Small tables with named rows and columns. After each table, cells are looked up by row and column.

pomokof =
,zame,gik,kug,beda,gori,gadidof,tig,vibuki
mopum,133,97,44,155,90,187,90,153
tul,130,202,169,86,161,100,142,74
pefaze,113,160,193,83,154,62,149,82
muve,144,221,135,96,157,141,130,79

What is the kug of mopum in pomokof? 44
What is the gik of mopum in pomokof? 97
What is the zame of mopum in pomokof? 133
What is the vibuki of tul in pomokof? 74
What is the vibuki of mopum in pomokof? 153
What is the vibuki of muve in pomokof? 79
What is the tig of pefaze in pomokof? 149
What is the zame of muve in pomokof? 144
What is the gori of muve in pomokof? 157
Which row has the largest zame? muve

ruzesa =
cols = lateg, faf, velenif
tilo: [4.096, 5.478, 3.043]
kud: [6.623, 7.783, 6.109]
serosa: [5.611, 3.633, 6.562]
lor: [6.069, 4.922, 6.090]
vul: [4.817, 2.075, 5.378]
talu: [5.477, 7.219, 5.582]

velenif of kud = 6.109
faf of kud = 7.783
faf of serosa = 3.633
velenif of lor = 6.090
lateg of talu = 5.477
faf of vul = 2.075
lateg of vul = 4.817
velenif of vul = 5.378
lateg of serosa = 5.611
faf of lor = 4.922
lateg of kud = 6.623
faf of tilo = 5.478

zopul =
|  | dasig | bisekib | kasaz |
|---|---|---|---|
| navefas | 83 | 154 | 101 |
| mar | 85 | 55 | 196 |
| dalo | 2 | 43 | 148 |
| kabop | 17 | 37 | 156 |
| nin | 20 | 93 | 122 |
| zaleso | 31 | 57 | 158 |
| kem | 122 | 92 | 19 |
| kamuvu | 109 | 76 | 96 |
| muruso | 109 | 75 | 94 |

mar, dasig => 85
kamuvu, bisekib => 76
muruso, bisekib => 75
mar, kasaz => 196
navefas, dasig => 83
muruso, kasaz => 94
kabop, kasaz => 156
mar, bisekib => 55
kabop, bisekib => 37
nin, kasaz => 122
navefas, kasaz => 101
dalo, dasig => 2
kem, bisekib => 92
dalo, bisekib => 43
kamuvu, kasaz => 96

ros:
|  | tel | tar | kigib | rudaba | fesez | tivar | kabu |
|---|---|---|---|---|---|---|---|
| vis | 61.25 | 59.22 | 97.99 | 36.28 | 31.54 | 61.43 | 70.93 |
| dutul | 78.34 | 52.44 | 65.16 | 50.84 | 69.96 | 21.93 | 63.34 |
| rasug | 70.44 | 72.34 | 63.04 | 71.44 | 65.79 | 42.15 | 43.46 |
| zimuvut | 70.65 | 78.17 | 80.96 | 77.71 | 61.05 | 39.51 | 49.62 |
| tazudil | 62.98 | 78.12 | 69.26 | 65.55 | 64.87 | 53.70 | 52.41 |
| fev | 73.25 | 91.46 | 30.82 | 88.38 | 84.21 | 63.11 | 23.76 |
| muva | 99.56 | 56.04 | 93.44 | 67.88 | 96.39 | 61.05 | 61.90 |
| kivodok | 84.03 | 60.79 | 69.57 | 69.12 | 98.86 | 39.15 | 56.23 |
| vobada | 80.72 | 64.60 | 98.15 | 72.18 | 63.73 | 83.76 | 55.74 |
| ditu | 37.89 | 73.23 | 22.31 | 62.99 | 59.41 | 63.58 | 66.13 |
| zib | 42.96 | 33.80 | 74.57 | 16.43 | 44.01 | 82.94 | 79.15 |
| fifefef | 77.97 | 74.38 | 85.67 | 81.82 | 69.79 | 30.72 | 55.93 |

What is the tar of rasug in ros? 72.34
What is the tar of muva in ros? 56.04
What is the fesez of vis in ros? 31.54
What is the rudaba of rasug in ros? 71.44
What is the tivar of zib in ros? 82.94
What is the kabu of kivodok in ros? 56.23
What is the tivar of kivodok in ros? 39.15
What is the kabu of vis in ros? 70.93
What is the rudaba of fev in ros? 88.38
What is the kabu of fifefef in ros? 55.93
What is the kabu of rasug in ros? 43.46
What is the tivar of dutul in ros? 21.93

